128 stands for zero in the data rows.
Here are some points:
[ 87 111 126 111 136  46  91 129 147 134 133 109 126 111 113 134 103 144
  91 160 139 105  89 143 163 153 146 125]
[123 132  90 115 124 150 145 107 130  95  81  72 166  98 111 129 117 152
 138 127 111 159 129 117 142 156 164 144]
[141 138  86 103  99  86 105 126 134 138 142 128  88 131 122 149 122 145
 108 129 149 108 112 167 151 154 111 109]
[119 109 159 141 146 145 180 127 125 124  94 117 126 107 128 151 108  91
 114 152 146 162 169 152 125  87  92 104]
[ 82  97 145 133 150 129 153 127 152 142 107 137 116 132 109 130 201 105
 134 116 139 114 158 149 164 121 159 109]
[131 117 107 123 135  68 182 120 115  73 119 146 141 121 165 113  92 125
  77 171 179 128 110 130 116 115 119 115]
[124 126 159 110 142 123 140 110 152 115 148 163 180  62 181 178 104  98
 129 167 179 110 158 147 108 117 127 123]
[152  90 121 103 126 127 115 137 123 134 135 105 147 140 140 109 147 131
 169 103  77 113 150 138 135 150 193 145]
[159 151 137 115 136 144 169 154 129 144 115 124 170 123 141  64 145 113
 130 141 156 139 181 111 135 135 140 123]
[154 140 152 118 118 181 139 131 115 143 118 157 107 132 110 120 137 147
 127 113 123 155 167 112 135 133 145 145]
[132 152  86 157 120 135  90 126 138 140 135  94 100 130  88 133 112 144
 164 103  86 115  73  96  88 158 166 145]
[ 95 172  81 161 105 109 121 127  60 113 141 132  68 102 128 121 143 135
 156  96 134 132  34 108 170 132 132 153]
[152 132 109 117 155 144 103 106 119 115  99 126 166 135 121 144  97 111
 159 127 115 158 208 105  97 137 120 145]
[116 114 168 177 142 108 143 145 114 128 171 125 109 111 131 112 155 147
 113 115 135  95 138 156 151  71 129 125]
[197 152 122 106 145 146 134 117 131 112  62  86 142 136 188 117  41  90
 147 123 101 180 168  67 143 156 118 190]
[ 88 181  92 101 139 130 141 153  95 110 117 131 109 141 163 126 164 130
 109 171 115 142 140 130 156 157 120 134]
[139 124 125 106  88 109 151 142 149 110 138 118  80 122 149 155 142 128
  82 150 166 146  94  68 108 126 107 133]
[130 133 152 136 155 168 156 119 142 154 137 168  98 139 130 128 126 142
 120  74 121 153 123 146 147 118 121 153]
[ 96  98 111 165  97 143  99  95  95 119 143  87 117 143  86 140  99 154
 136 104  81 103 103 129 126 111 148 123]
[116 135 107 119 127 104 148  85 138 121 122 108 161  89 146 122 108 150
 132 142 132 156 122 111 133 120 109 136]
[151 161 158 152  94 140 135 111  95 167 115 109  90 118 114  76  92 149
 131 131  85 123  89 116 121 117 173 164]
[ 68 118 157 116 138  87 169 109 107 128 140 117 126 153 119 153 108 131
 121 123 138 145 118 168 149 102  86 172]
[130 144  78 103 155 129 166 132 150 122 139 130 184  78 144 129 130  66
 105 182 132 137 137 102  90  78 141 143]
[145 109 148 148 139 137 144 168 163 131 127 153 117 137 167 145 119 117
 135  87 137  91 134 159 101 124 155 137]
[139 136  90 108 108  86 132 108 146 127  97 146 161 109 126 136 116 123
 123 175 143 125 107 126 114 134 104 133]
[174 131 101 172 110 179  84 115 129 143  78  78 114 116 116  89 108 138
 164 107 106 148 168  89  88 145 179 170]
[146 161 144 106 115  93 146 126  75 124 148 145  72 163 156 126 131 139
 105 142 134 114 121 113 125 125 105  76]
[160 123 100 127 146 139 103 168 119  94 133 123 158 102 132  98 135  97
 131 174 134 110 109 133 130 116 136 133]
[114  78 105  76 130  74 148 161 136 106 137 117 184  95 144 118 151 110
 105 154 172 135 136 101 135 133  99 114]
[ 96 135 167 141 119 132 137 136 105 132 135 142 133 174  99 116 131 136
 125 115 159 136 143 157 120 112 101 102]
[102 109  96 117 125  90 134 145 143 109 133 130 201  89 162 117 118 110
 147 121 135 112 117 118 119 131 156 111]
[149 133 109 135 167 114 134 146 169 154 102 139 154 121 191 129 134  94
 140 168 136 153 166  98 130 111 133 122]
[108 132 125 122 114 122 111 124  85 134 138 115 125  96  78 129 124 131
 141  66 116 112  94 133 136 151 111 131]
[131 105 112 103 123 172 113  92  81 127 122 102 175 131 125 139 176  97
 138 143 145 123 120 160 135 127 109 123]
[142 114 146 150 126 137 121 137 115 140 140 109 142 127 131 138 117 105
 162  90  88 156 176 136 152 132 134 127]
[128 133  97  90 127 120 125 130 107 109 123  80 162 130 148 134 150  84
 147 136 141 134 145  79 109 114 110 121]
[120 177 141 150 127 184  84 105  96 171 128 148 121 116 111  92 143 164
 151 107 101 116 142 155 106 156 163  89]
[ 82 134 143 130  80 113 133 128 141  93 102 172  57 164  99 132 150 150
 146 117 119 144  78 199 150 126  78 138]
[117 114 157 128 119 111 156 109 156 123 138 119 116 148  89 100 143 168
  95  85 149 149 122 140 155 118 110 143]
[164 102 140 142 155 152 111 141 137 156 183 110 120 111 119 120 154 139
 132  92 121 153 134 102 137 141 125  96]
[137 141 185 101 105 170 126 175 150 133 134 119 151 126 136 114 114 136
 159 101 117 103 166 130 113 110 158 100]
[164 171 167  83 161 162 106 130 156  97 115 120 168  61 145 151 102 105
 131 138 148 168 155  89 138 126 117 154]
[122 143 155 114 107 115 128 101 132 109 127 154  94 120  84 116 114 135
 131 127 140 153  87 113 101 150 144 148]
Then 16 other points, each followed by its number:
[199 114 146 194 124 206 103 147 165 154 115 137 127 129 129 131 155 126
 166 122 106 121 161  99 110 138 139 137] 0
[113 119 100 127  99 114 113 119 133  64 106 123  59 146 123 110 127 141
  98 140 144 132  66 109 139 123 118 124] 1
[135 128 150 119 154 169  94 121  96 141  93 138 121 126  83 134 104 110
 168 135 103 141 124 127 131 152 146 143] 2
[110 137 116 112 142  78 165  88 149 136 133 148  92 181 131 147 113 156
 123 132 135 127 103 127 115 131 115 141] 3
[ 88 123 153 127  61 129 134 136 146 152 144 125 122 151 126 125 148 153
 105  90 129 110 132 148 105 123 108 135] 4
[144 139  81 135 153 122 135 150 112 131  87 148 201 101 180 137 117  92
 143 177 135 126 172 120 166 128 140  96] 5
[ 94 149  77 108 120  95 177 138  96  62 121 144 135 116 165 143 113 161
 110 127 175 133  98 130 150  89 130 136] 6
[107 132 122 109 134 128 148 136 138 106 133 157 164 123 104 106 156 129
 140 156 151 119 131 161 127 124 107 101] 7
[147 139  75 114  98 116 144 137 161  96 108 136 175 124 167 145 134 104
 110 170 195 128 160  93 133 125 102 139] 8
[162 157 149 130 147 168  85 146 146 135 117  80 163 115 100 154  95 103
 136 105  94 146 138 131 105 113 123 124] 9
[110 137  96 134  72  71 145 124 121  70 114 130  53 143  75 155 162 144
 107 123 129 146  56 112 174 164 101 158] 10
[182 122 116  58 137 155 129 135 134 115 126 120 138 133 102 107 117 136
 124 146 165 144 155 110 144 122 116 132] 11
[133 146  76 111 105  88 129 121  91 138 125 141  74 152 129 126 138 153
 113  88 133 168  67 128 139  99 132 192] 12
[115  92 123 122 171  92 120 104 123 101 112 126 164 147 159 132 136 121
 108 132 139 115 148 153 118  88 112 103] 13
[121 112 154 145 161 179 162 125 136 139  95 135 160 127 153 123 149 116
 112 157 158 137 152 182 141 109 131 131] 14
[104 157 163 181 141 169 143 178 113 138 129 131 115 108 135 126 142 127
 147 141 130 137 118 160 130 103 125 140] 15
Which two of these numbered points are nearest to each point below, looking only along the 6 directions in which the first points spread most? Their numbers follow each, nearest first.
[ 95 141 158 160 100 127 159  97  99 136 185 119  95 131  90 115 152 120
 130 104  95 134 102 166 153 108 166 115] > 4 15
[147 126 115 173 164 138 123 117 178 147 116 111 148 116 125 121 162 138
 125  78 129 153 163  97  77 145 137 132] > 9 2
[158 132 114 118  73  94 117 108 107 124 106 140  60 152  92 143 135 150
 117  89 126 124  92 121 170 140 142 164] > 12 1
[126 112 146 104 128 103 142 145 148 142 127 131 155  97 160 135 107 122
 135 142 154 184 129 168 119  99 114  89] > 13 14
[138 124 147 108 168 139 152 130 155 148 127 109 132 149  93 134 154 118
 170 151 137 153 210 155  87 117 141 115] > 14 11
[ 85 129 116 100 134 108 126 104 142 128 170 163 164 142 103 113 165 150
 129 165 144 104 134 117 122 109 141 124] > 7 13
[177 116 119 133 177 167 140 156 148 105  89 110 222  42 178 149  83 121
 174 130 144 113 211  94  97 130 106  73] > 5 9
[186 124 118 137 140 166 106 150 137 139 116  91 166 135 164 127  95 105
 144 132  88 133 158 101 103 154 138 110] > 9 0
[ 65 113  84 112 108  62 150  86  81  96 172 119  87 168 101  99 163 154
  74 124 127 136  74 142 162 114 100 157] > 10 1
[144 144 108 120 150  92 166 135 167  98 113 114 191 139 143 151 160 129
  99 135 122 125 116 145 147 124 124 118] > 13 7
[179 124 143 150 103 174 116 125 161 133 106 111 143 116 128 107 102 119
 149 125  97 143 168  78 125 130 178 149] > 9 0
[146 112 188 117 154 173 169 158 149 142 139 150 145 145 127 113 159  86
 105  98 143 131 188 120 134 101 110  92] > 14 15
[183 129 123 108  79 159 130 164 125  87  64 139 137  98 129 104  90 108
 122 167 119 162 198  91  62 179  73 162] > 11 8
[144 136 124 120 153 106 148 136 122 101 129 160 165 123 191 148 134  92
 110 179 133 130 112 112 109 104 119 107] > 8 5
[ 98 135 159 125 102  79 169 158 146 114 123 149 117 136 124 100 140 178
  61 132 190 134 101 156 125 116  98 134] > 3 6
[149 127 109  99 116 141 132 130  96 118 139 125 158 153 143 101 125  98
 118 171 132 136 153 107 148 120 119 132] > 11 5
[ 97 138 160 130 146 101 131 109 118 154 137 118  69 132 142 143 155 101
  95 115 141 106 101 157 143 131  89 179] > 3 4
[148 168 141 167 139 151 106 116  94 130  91 120  55 119 129 106 118 184
 178 119  90 140 125 101 101 120 136 201] > 2 12
[100 117 188 125 163 173 146 134 145 157 120 163 144 153 125 141 153 124
 129 113 128 145 167 149 126 155 108  82] > 14 15
[114 158  89 137  89 116 108  83  73 113 164 117  77 131 138 163 112 147
 139 120  71 132 101  91 114 137 128 126] > 12 1
[142 121  57 133 122 127  95 110  98 131  89 106 205  75 155 158 111  93
 129 134 107 119 139 109 155 141 141 132] > 5 11
[185 150  86 104 128 144 134 148 124  93  87  77 185  52 163 142  79  98
 130 132 152 134 146  72  93 161 165 117] > 5 8
[115  99 179 125 139 120 127 150 115 148 115 178 155 131 130 128 158  98
 106 140 152 118 173 170 110 108 111 111] > 14 7
[132 106 145 126 157 125 120 138 154 117 151 133 145 123 136 120 192 122
 122 130 121 115 160 128 128 117 100 109] > 7 14
[174 103 113 122 166 104 129  82 106 167 109 121 105 143 128  94 124  96
 155 138 134 123 179 126 115 126 134 130] > 11 2
[116  71 157 160  88 152 144 122 120 157 163 139 123 168  97 106 159 123
 124  88 167 128 108 185 154 122 116 121] > 4 15
[149 125 152 120 115 156 127 178 127 155 168 157 135 155 123  74 127 166
 140 137 134  91 119  95 151 117 144 149] > 15 4
[177 140 116 135 149 204 119 167 158 112 137 105 228  94 163 121  78 106
 188 159 120 142 162  79 106 126 161  65] > 5 9
[167 130 124 110 194 126 105 168 156 145 132 135 156 114 155 139 106 105
 138 166 156 141 176 127 112 116 103 135] > 5 11
[129 140 129 154 141 164 160 105 117 147 152 121  91 140 111 135 137 121
 124 107  96 143 130 120 128 113 130 110] > 15 4
[139 157  55 100 112 108 134 174  99 113 119 111 145 115 171 123  93 128
  96 175 178 124 145 122 125 153 136 117] > 8 5
[ 87 139  89 104  60  89  84 123 108  90 150 169  56 195 106 134 161 131
  64 149 142 152  93 123 122 139 112 134] > 10 1
[135 113 132 129 110 142 120 152 124 155 114 133 116 120 143 137 123 135
 126 100 112  79 134  74 167 137 129 116] > 15 2
[126 135 154 126 148 138 106 133 149 148 166 134 153 119 119 101 138 116
 132 118 110 136 142 142 113 173 121 104] > 15 4
[184 158 153 165 116 151 102 175 133 138 124 140  89 141 137 111 107 137
 133 121 102  94 108 142 155 118 162 137] > 15 0
[103 147  69  85 128  52 144 109 105 133 134 152 136 103 120 114  99 124
 101 154 138 108  88 135 152 114  78 102] > 6 1
[140 116 108  58 106 122 123 136 119 129 140  96 139 166 128 124 115 123
 142 146 168 157 159 122 146 119 115 105] > 11 7
[106 179 123  78  79  73 178 137 105 121 113 139 138 134 120 136 127 156
  78 170 133 104 102 138 148  86 100 151] > 6 3
[103  94 134 115  85 127 147 130 115 130 135 162 132 142 130 102 164 136
 108 126 154 129 123 156 137 120 108 131] > 7 4
[ 89 113 154 159 108 144 112  92 126 181 178 142  74 151  90 142 148 149
 135 111  89  80 135 140 131 121 156 154] > 4 15
[113 110 121 118 104 114 130 107 151 138 119 142 147  82 182 136 131  85
  96 146 167 140 135 146 180 173 138 133] > 13 7
[155 146 139 131 121 187 147 176 135 143 135 141 143  86 128  91 103 186
 106 108 165 131 185 143 117 102 104 141] > 15 14
[118 172  90 105 101  83 167 103 136 122 155 122  77 163 113 150 124 136
  87 133  98 139  65 125 168 126 132 113] > 1 12
[106 144 109  97  68 119 121  93  94 123  83 118  81 152  92 154 136 139
 141 119  94 121 103 140 125 113 109 140] > 12 1
[111 129 148 178 181 157 117 146 162 158 106 123 141 152 119 122 128 142
 135 140  82 166 157 151 108 101 148 175] > 9 2
[145 153 117 133 141 105 126 142 136 143 118 118 120 129 157 139 154 127
 100 155 135 121 139 145 134  99 130 165] > 11 7
[152 108  93 138 127 157 139 114 144 117  78 110 178 129 166 158 146  84
 132 133 154 144 154 110 140 169 147 117] > 5 11
[145 157 196 120 158 141 129 118 163 137 138 115 120 124 117 103 131 147
 140  99  83 113 189 149  83 121 161 127] > 0 15
